(in the rows, 128 means zero)
Each path below is one point turned by a fixed rotation once a step. After each direction that follows a path, write how fast that rotation turns it, in degrees a step (0 if it stays still).
Each turn is a multiple of 5 degrees from 10 to 175, or 0.
Each row of a path follows its step; steps can be skipped.
Path 1:
step 0: [131 133 130 139 132 132 130 126 132 126 130 130 127 133 129 126 129 139
 129 129 128 127 131 132 138 132 138 130 126 135 132 118 122 131 139 138
 128 123 128 129 127 127 132 122 141 133 123 136 120 130 132 133 127 118
 119]
step 10: [129 127 124 124 141 132 123 133 133 117 129 128 123 132 124 130 128 123
 140 118 121 123 122 133 138 121 135 123 125 133 131 132 131 125 124 135
 132 132 122 129 126 129 127 129 128 126 126 136 112 124 130 122 131 132
 130]
step 13: [120 132 138 125 136 125 132 134 139 130 138 123 121 129 123 127 128 135
 130 124 125 125 120 131 135 126 121 124 129 127 129 119 125 130 124 134
 127 124 127 138 129 136 132 130 133 131 129 114 130 139 130 129 135 121
 129]
step 14: [126 126 130 132 137 117 123 125 135 130 136 123 134 137 128 127 132 127
 127 119 131 126 133 135 126 136 123 122 130 124 137 129 124 127 127 132
 123 129 124 130 118 133 145 131 134 143 127 133 133 127 127 131 127 130
 127]
step 15: [135 135 130 140 130 124 126 131 135 126 130 124 134 133 125 122 135 131
 140 117 133 123 129 122 135 125 130 125 124 129 133 131 123 124 130 139
 124 127 125 123 123 126 127 121 138 124 125 136 117 127 133 120 133 130
 134]
step 16: [132 126 129 133 127 123 128 133 130 128 135 136 124 129 129 126 132 130
 133 140 134 131 123 132 138 131 132 138 131 128 135 122 129 137 138 135
 128 125 124 122 135 125 129 114 134 139 130 135 125 129 134 124 127 119
 128]
step 18: [115 120 140 133 132 126 133 134 133 128 124 135 125 121 123 127 137 139
 139 124 132 126 121 129 128 119 122 129 128 123 126 123 125 128 116 124
 124 125 128 136 132 129 131 122 125 132 126 125 131 134 131 128 130 133
 137]
Speeds:
[128 129 126 129 128 128 127 130 127 128 129 127 126 128 126 130 127 128
 124 129 130 128 129 129 129 129 130 130 127 128 128 126 129 130 127 127
 128 127 125 129 127 126 131 128 130 129 130 128 128 130 126 129 126 130
 128]  135
[128 128 129 128 127 127 130 127 128 128 125 125 129 127 129 128 130 130
 127 129 125 127 126 130 128 129 131 127 129 129 131 129 128 128 131 130
 129 130 126 126 127 128 129 127 129 128 130 129 124 127 127 128 127 130
 129]  70
Path 2:
step 11: [128 127 134 126 138 128 126 129 123 141 132 127 123 128 134 134 131 129
 131 139 133 121 135 126 135 123 124 128 130 136 126 144 127 133 127 121
 123 120 117 129 119 132 125 130 127 127 137 126 129 135 127 123 117 133
 135]
step 14: [134 114 125 131 134 132 127 128 139 139 125 131 127 143 136 126 120 127
 126 127 121 120 131 125 131 126 128 124 128 134 125 130 126 124 132 133
 120 131 130 127 125 120 140 134 116 130 129 129 132 135 124 135 131 125
 134]
step 15: [128 124 132 126 134 134 118 125 142 131 128 130 125 137 126 134 132 130
 135 130 121 122 133 125 119 124 124 132 116 135 123 133 138 128 132 119
 131 130 130 115 122 123 132 126 121 131 137 126 134 126 131 124 123 129
 138]
step 16: [119 135 131 120 134 121 116 122 130 125 125 128 120 137 121 120 130 135
 131 123 132 126 132 119 122 134 129 127 120 127 129 133 132 136 132 115
 128 133 122 133 125 125 119 126 134 138 128 127 140 128 124 126 128 130
 133]
step 22: [131 131 133 132 138 122 130 136 127 139 128 129 123 124 129 128 125 128
 119 124 127 124 134 122 134 135 129 123 124 130 123 112 135 128 131 126
 113 137 127 124 123 127 131 132 127 135 128 129 121 131 127 134 114 129
 136]
step 27: [130 128 139 116 131 126 131 125 135 133 135 132 130 131 121 128 134 128
 125 122 126 116 129 122 133 127 130 127 131 129 125 131 125 124 120 132
 118 123 132 125 119 128 121 134 122 135 142 127 143 135 136 125 123 132
 126]
step 30: [124 115 121 119 133 124 135 129 129 134 127 127 125 133 129 125 119 116
 135 123 127 123 127 119 133 126 130 124 133 122 121 129 117 130 130 120
 124 130 133 124 125 135 137 132 127 127 130 127 120 129 136 136 115 133
 135]
Speeds:
[126 129 129 127 128 129 129 126 132 126 128 130 125 129 127 125 131 129
 126 128 125 129 127 131 126 129 128 129 128 128 128 129 129 128 127 128
 129 128 127 128 126 129 128 127 127 130 126 129 128 130 130 129 130 129
 129]  40
[129 125 126 127 131 126 129 128 128 128 128 129 127 127 128 130 128 130
 125 127 128 126 130 128 127 128 128 128 128 131 128 127 125 127 129 130
 130 126 128 126 125 129 128 125 127 129 129 127 126 128 129 126 128 128
 129]  90
[128 128 128 129 130 130 125 129 129 127 129 126 128 128 126 128 128 129
 127 125 128 126 127 127 128 128 126 128 125 124 128 129 128 128 129 129
 127 125 129 128 129 126 130 125 130 130 128 127 129 129 127 127 130 129
 126]  40
[130 128 130 128 125 127 129 127 129 129 128 127 128 127 128 130 127 127
 126 126 125 126 128 127 131 129 130 127 129 128 130 125 127 129 128 130
 128 131 127 129 130 127 128 127 126 131 127 127 129 128 130 130 128 130
 125]  80
